In the rows, zero is written as 128.
The rows below fall into families. The same turns and mirrors carry the whole set onto itself and the rows of a family onto each other. For each named row, which other rows are in its family? Write them in the order they are listed.
These 32 rows form 4 families of 8 rows each.
lovof: [137 142 139 137 120 165 149 104 103 101 128 134]
Pufev: [107 150 158 135 149 153 131 107 109  84 130 151]
nub: [129 131 119 143 128 158 129 113 134 108 104 115]
gop: [114 120 148 130 154 163 147  89 122  98 110 129]
tof: [103 144 157 137 143 152 136 102 112  78 135 150]
Dapa: [111 157 157 139 147 156 129 100 103  80 127 143]
pemaz: [135 149 129 137 121 160 154 103 106  94 127 140]
vobu: [ 96 126 145 143 149 147 110 111 138  92 115 124]
faz: [136 149 148 139 146 150 136 105 145  78 123 123]
Mobi: [ 92 130 150 142 153 146 122 114 135  90 116 118]
moke: [136 151 140 150 152 148 143  96 143  90 125 127]
tuvof: [ 94 127 129 131 122 164 128 110 103 104 110 144]
sez: [ 94 125 128 140 125 158 129 108 100 109 117 140]
dez: [ 96 125 136 127 120 161 124 117 100  95 115 138]
zevo: [133 152 136 133 117 161 152 100 109  96 128 132]
pibo: [137 150 151 140 139 148 134  94 141  78 125 128]
Laki: [ 96 124 123 136 132 162 132 118 102 107 113 137]
ganov: [115 150 125 150 122 139 117 122 117  81 131 132]
gili: [102 146 150 133 144 155 129 101 107  81 142 147]
Geze: [139 145 124 136 118 165 143 101 109  94 121 145]
riki: [118 123 147 118 151 163 148  94 129 106 114 133]
Dener: [ 98 121 141 146 155 148 114 113 136  89 110 131]
ner: [118 155 125 149 116 147 117 124 123  88 130 135]
diz: [116 124 151 127 149 167 150  94 127 105 108 130]
gavap: [124 125 115 142 123 155 133 108 135 102 110 114]
bodat: [112 147 124 160 122 156 116 117 126  75 130 126]
Peme: [120 126 151 120 148 153 148  97 120 111 108 137]
Pamag: [130 130 125 145 126 154 137 112 137 105  97 117]
pubog: [113 151 129 161 120 146 115 119 117  80 124 132]
vivuz: [120 117 119 141 124 154 137 112 141 105 114 121]
teg: [ 96 131 135 142 151 143 115 110 141  82 113 130]
nasot: [137 148 144 147 148 146 136 103 142  83 130 120]

Which other rows belong to the same family as vivuz? Dapa, Mobi, moke, dez, Geze, bodat, Peme
Which other rows belong to the same family as Pufev? pemaz, vobu, tuvof, riki, gavap, pubog, nasot
Which other rows belong to the same family as ganov? nub, tof, faz, sez, zevo, Dener, diz

The rows below fall into families. The same turns and mirrors carry the whole set onto itself and the rows of a family onto each other. For each named row, which other rows are in its family? Write them in the order they are listed.
These 32 rows form 4 families of 8 rows each.
lufil: [121 113 115 123 107 117 145 152  99 136 103 160 120 151 121 139 147 117]
rekav: [128 134 114 117  99 131 117 120 132 125  99 141 124 137 152 121 149 119]
tek: [129 135 117 107 133 126 145 115 119 123 108 116  92 136 146 101 153 124]
petip: [109 110 124  98 134 114 160 138 105 127 104 144  96 160 113 105 146 113]
Rab: [115 104 118 105 132 110 158 135  98 120 121 140  88 151 115 112 152 121]
lafu: [129 136 114 133 104 118 108 131 124 136 106 147 121 128 141 114 144 118]
kegu: [115 101 116 113  95 113 128 142 113 122 112 163 118 152 120 133 145 118]
zamuk: [119 126 125  94 116  97 143 137 119 135 132 156 109 127 125 122 138 132]
git: [110 134 106 106 119 117 120 134 144 123 106 150  94 157 135 133 168 123]
tomet: [126 130 117 125 120 144 137 133 112 119  97 117  89 158 131 133 157 100]
ziga: [115 113 115  96 134 121 163 132 111 140 114 135  89 165 116 116 160 115]
sab: [135 126 118 122 117 120 144 140  92 125 124 127 115 142 110 124 132 111]
Fifi: [132 132 128 108 122 121 145 116 119 136 112 119  94 131 142  90 159 114]
turar: [138 132 120 111 121 122 140 132  87 127 124 121 112 140 114 120 133 112]
vel: [141 119 125 112 117 128 151 126  96 130 128 115 115 139 120 117 143 119]
Vero: [114  99 110 117 105 111 135 143 114 130  96 164 120 158 123 126 151 118]
netis: [107 135 105 101 123 120 121 133 152 126 111 141  93 149 136 130 161 123]
Larir: [109 139 104 105 117 126 122 129 151 133  99 149 103 156 140 124 155 121]
fep: [139 123 117 123 121 121 146 141  88 132 130 129 104 141 112 111 142 116]
sebu: [126 133 134 105 129 126 143 121 131 130 111 125  93 135 142  89 156 115]
Geko: [118 115 111 131 121 145 131 121 121 116  93 117 101 157 130 121 156 109]
zabun: [120 126 116 102 104 105 121 140 125 137 135 164 115 141 113 117 142 123]
rebup: [110 108 122  97 128 103 160 131 108 134 109 147  92 155 117 105 148 115]
gog: [127 134 107 127 131 143 146 133 112 124  96 120  94 159 135 118 157 111]
Kono: [135 126 126 129 105 126 116 129 130 129 108 141 128 133 147 111 157 125]
fuzop: [123 135 117 107 130 123 126 112 131 136 116 121  90 142 136  93 157 115]
Korod: [133 123 118 129  98 129 117 127 125 132  97 134 126 139 151 112 159 118]
Zufo: [119 127 108 125 127 141 146 138 116 118 102 119  89 161 130 131 156 104]
rizud: [ 96 122 110 115 120 112 124 133 144 121  97 156  94 149 136 129 149 123]
kino: [123 131 111  96 120  93 120 133 116 136 130 151 114 138 118 122 143 133]
fola: [126 132 112 104 116  99 120 135 129 133 134 148 117 131 119 122 136 131]
fevuz: [117 104 113 122 109 113 136 143 108 124 100 160 132 158 119 126 149 123]

Which other rows belong to the same family as ziga? lufil, lafu, zamuk, vel, Geko, fuzop, rizud
Which other rows belong to the same family as zabun? rekav, tek, Rab, kegu, Larir, fep, gog
Which other rows belong to the same family as fola? sab, Fifi, Vero, netis, rebup, Korod, Zufo

